rotation ticks, each row followed by its count of ticks
The counts run from 0 to 155.
[151 122 168  90 175 126 148 152 119 118  95 130 135 111 143 118 109 188
 118 131 160 163 122  82 141 116 126 109 114 139 109 112  74 113 116 101
 151 107 135  62 101 153] | 126
[129 136 186 126 132 137 110 156 119 125 132 118 107 172 103 120  87 171
 145  93 136 184 140 116 153  97 130 127 190 165 130 112 102 172 104 162
 158 145  80 156 134 151] | 10
[143 112  69 127 111 156 156 115  91 162 105 153 156 113  87  98 170 132
 141 102 112 140 139 136 101 111 176 154 108 100 119 144 172 120 131 147
 103 130 170  90 146 134] | 95
[126 119 159 115 166 138 138 118 103  92  87 131 137 112 114 122  93 147
 126  96 153 204 134  69 159 108 138 129 134 153 103 157  91 150  93 112
 172 111 101  89 111 138] | 127
[127 122 135 117 131 144 114 127  80  92  77 161 146 142 139 171 137  99
  94 100 136 100 143 139 137  79 136 166 128  89  75 127  99 119 143 116
 146 135 102 132  53 157] | 73
[143 130 204 140 140  83 139 105 137  96 113 178 119 118  64 137 119 169
 124 139 155 124 143 126 133 120 150  98 172 167 135  99 148 162 112  90
 139 129 122  90 129 112] | 3
[112 148  96 145  85 157 100 102 147 137 163 152 153  99 119 136 162 125
 142 181 141  80 112 157  84 138 105 127 135 146 115 172 155 149 138 120
 110 123 150 122 178  77] | 58
[133  96 164 112 143  81 121 152 131 137 106 119 125 133 205 163 156 130
  99 176 126 123 122 144 108  59 127 159 116 110 122 147 118 110 124 137
 143 115 113 169 142 132] | 80
[132 157 134 139 110 155 101 138 150 144 203  92 111 156 142 109 105 150
 170 152 135 131 131 144  87 121 117 129 158 174 118 148  75 156 105 165
 100  95 132 165 179 128] | 34
[105 121 131 117 128 118 125 161 145 174 125  92 128 144 187 119 144 144
 119 138 106 202 122 105 144  93 118 162  95  97 132 160 131 109 124 153
 135 120 140 155 198 124] | 105
[114 131 179 147 115 133 100 123 111 151 117 166 132 155  84 110 108 170
 146 108 135 148 142 140 168 137 120 129 174 144 124 112 135 181 135 149
 141 188 122 101 125 117] | 11
[127 130  78 121 150 165 144 142 103 132 102 116 168 107 171  95 153 145
 104 151 136 156 118  82 124 122 100 132  80  96  91 169 105  73 146 114
 138 113 156  62  95 115] | 101
[161 132  57 134 126 194 110 135 106 116 138 109 129 158 162  94 125 114
 101 111 125 102 133 157  64 131 166 126 152 122 127 121 140 116 151 144
 119 102 145 181 102 141] | 60
[176 124 149 119 173 115 114 148 110  77  97 143 101 144 111 107  98 153
 107 113 136 134 142 125 143 143 169  85 174 144 142  80 153 163 121 112
 166 134 105 142  96 124] | 2
[136  97 151 110 152  64 145 138 130 130  71 177 122 113 135 154 169 143
  97 151 128 112 124 125 154 106 151 115 100  88 115 117 160 100 132  61
 148 140 145  82 117 108] | 108
[140 122 132 137 138 148 119 146 102 145 101 109 136 143 114  75  87 160
 126  81 113 227 148 113 137  99 161 136 153 130 128 124 148 171 109 183
 149 150 115 130 168 131] | 123
[128 158  58 144 114 180 106 146 147 130 174 111 151 123 170  96 147 131
 128 171 144  99 118 152  66 135 112 122 133 137 130 144 118 111 145 138
 103  90 158 145 152 104] | 59
[ 98 124 139 148 122 132 154  83 118 140 115 152 127  98  76 134 123 136
 146  69 149 202 123  88 162 128 130 145 141 154 123 177 140 160 100 105
 137 131 130  86 137 111] | 128
[148 123 128 117 131 112 128 162 161 182 148 128  99 152 145  72 109 194
 152 158  98 151 151 128 135 152 144  81 147 139 167  96 175 136 132 126
 123 130 159 129 195 102] | 0
[136 119 100 131 122 135 113 111 144 122  99 161 159  95 144 128 176 120
  88 163 142  74 121 144 105 133 119 123 105 101 107 144 176 104 162  97
 108 149 146  83 136  71] | 83
[165 113  85 118 157 118 172 168 147 152 127 106 117 132 164  96 154 146
 120 152 105 147 135 114 115 137 163 100  90 115 149 127 167 100 132 116
 109  99 179 132 173 121] | 113
[134 154 140 118 149 162 139 160 139 146 135 146 123 130 137 102 107 181
 126 139 114 116 143  98 155 165  95  76 120 141  98 116  65  99 130  89
 139 117 131  87  59 124] | 13
[134 140 143 128 124 133 119 163  98 135  97 171 101 188 135 131  97 135
 110  97 103 117 166 131 188 162 143 122 165 102 129  83 153 141 134 111
 130 155 118 167  59 115] | 19
[166 128 130 120 141 126 150 131 119 139 127 170 110 152  73 120 121 166
 142  94  94 111 155 156 138 161 191 108 161 130 147  71 167 152 118 115
 109 131 153 129 118 152] | 149
[138 128 121  98 130 151 107 177  86 129  98 123 147 151 188 122 130 142
  91 138 126  98 141 137 119  97 107 132  98  72  84 115  90  93 145 154
 133 150 120 138  80 161] | 72
[119 121  55 155 120 190 129 114  87 112 122 115 166 114 113  64 128  98
 122  90 132 182 125 127  89 109 148 155 128 125 118 167 150 141 133 152
 149 148 142  91 158 127] | 94
[142 100  89 143 116 115 148 100 105 101 136 135 127 109 118 149 145  84
 115 116 130 134 123 144  71  80 197 167 131 135 137 178 178 136 117 133
 125  96 118 166 167 132] | 86
[167 129 137 107 183 119 123 163 145  81 113 124 110 137 156  97 101 185
 101 145 142 122 140 103 142 145 132  60 153 138 139  90 123 126 108  90
 151 114 129 126 108 101] | 143
[135  98 158 127 129 136 115 143  80 110  83 138 141 119 117 146 110 133
 102 104 136 180 129 126 126  48 139 179 123 119 113 147 117 140 128 155
 161 156  91 130 124 156] | 98
[ 97 146  89 156  92 153  81 135 128 150 144 135 108 171 151 148 116  79
 107 119 128 140 126 155 119 118 143 168 172 122 139 154 148 140 145 163
 134 124 112 216 142 103] | 52
[130 121 134 113 161  96 177 144 154 141 155 118  88 143 143 131 141 135
 138 152 113 146 130  99 147 153 145 113 110 175 143 152 125 104  98  70
 115  64 151 124 131 108] | 138
